-3.51, 4.48, 2.64, 7.23, -3.41, 4.01 = J
-3.51, 4.48, 2.64, 7.23, 4.01, -3.41 = W
-0.50, 0.63, 0.37, 1.03, 1.22, -1.04 = Q
-1.64, 2.08, 1.45, 3.37, 4.01, -3.41 = V
size: -0.50, 0.63, 0.37, 1.03
4
size: -3.51, 4.48, 2.64
3
q: -0.50, 0.63, 0.37, 1.03, 1.22, -1.04
Q
q: -1.64, 2.08, 1.45, 3.37, 4.01, -3.41
V
q: -3.51, 4.48, 2.64, 7.23, 4.01, -3.41
W

1.10, -7.76, -1.00, 0.50, 0.06, 1.20, 5.97, 0.23, 6.86, 1.38, 1.69, -1.21, -0.72, 3.21 : Zeruv
1.40, -1.41, 1.77, -2.79, -2.26, 1.34, 0.21, 1.55, 1.65, 1.26, 1.87, 1.06, 1.25, 0.74 : Mamoz
3.40, -2.35, 1.77, 3.56, 1.76, -4.44, 0.11, 2.71, -1.19, 3.04, -0.13, 1.14, 4.44, 4.84 : mab
-1.44, -5.98, 1.66, -1.67, 1.48, 2.31, -4.46, -1.07, -3.66, -1.61, -0.12, 1.51, 0.59, -3.71 : Sab
-2.30, -2.69, 0.54, 3.97, 4.41, 2.19, -3.91, -1.25, -5.49, -0.60, -1.26, 2.58, -0.06, -3.00 : Faz
-0.64, 5.58, -4.70, 3.74, -2.85, -1.59, 6.27, 0.10, 0.66, -1.12, -6.53, -3.06, -7.17, -0.21 : lod
-1.29, 2.18, 1.09, 3.01, 3.36, -3.05, -7.47, -0.78, -9.29, -0.64, -0.82, 2.02, 1.87, -3.16 : bipas
-3.77, -9.64, -1.05, 0.17, 3.42, 7.33, 1.27, -3.50, 1.85, -2.90, -0.38, 0.26, -3.88, -4.63 : gumi
-0.30, 2.79, 0.64, -0.57, -2.40, -1.76, -4.72, 1.64, -6.34, -0.03, -1.99, 1.54, 0.27, -2.15 : zotir
-9.67, -1.05, 0.17, -0.38, -1.24, 0.42, -1.43, -1.32, 1.67, 1.44, 3.33, -0.71, -0.89, 0.96 : Gagum
-0.15, -1.91, 2.29, 1.74, 4.78, -0.21, -4.36, -0.80, -3.63, -0.13, 0.88, 1.90, 3.80, -0.43 : Sito
1.94, 5.08, -3.37, 2.25, -3.92, -3.84, 7.11, 1.73, 3.68, 1.13, -3.59, -3.22, -3.66, 3.83 : bagoz
start: -9.64, -1.05, 0.17
gumi, 1
q: 1.40, -1.41, 1.77, -2.79, -2.26, 1.34, 0.21, 1.55, 1.65, 1.26, 1.87, 1.06, 1.25, 0.74
Mamoz
start: 3.97, 4.41, 2.19
Faz, 3
size: -0.64, 5.58, -4.70, 3.74, -2.85, -1.59, 6.27, 0.10, 0.66
9

-0.30, -0.13, 0.03, -0.68, 0.38 -> gudi
-0.70, 0.38, 1.32, 0.25, 0.07 -> fezo
0.51, 0.00, 0.46, -0.22, 0.07 -> zikop
-0.80, 1.44, 0.89, 6.30, -1.79 -> Zisi
-0.20, 0.52, -0.11, 2.11, -0.70 -> dibun
-0.10, -0.79, 1.03, 0.25, 0.07 -> sise
0.41, 1.97, 1.32, 9.57, -3.03 -> Bize
0.41, 1.97, 2.17, 9.57, -3.03 -> defu
1.93, -0.79, 3.45, 1.65, 0.07 -> sizap
q: 1.93, -0.79, 3.45, 1.65, 0.07
sizap
size: 1.93
1
size: 1.93, -0.79
2
q: 0.41, 1.97, 1.32, 9.57, -3.03
Bize
q: 0.41, 1.97, 2.17, 9.57, -3.03
defu
start: -0.68, 0.38
gudi, 3
q: -0.70, 0.38, 1.32, 0.25, 0.07
fezo

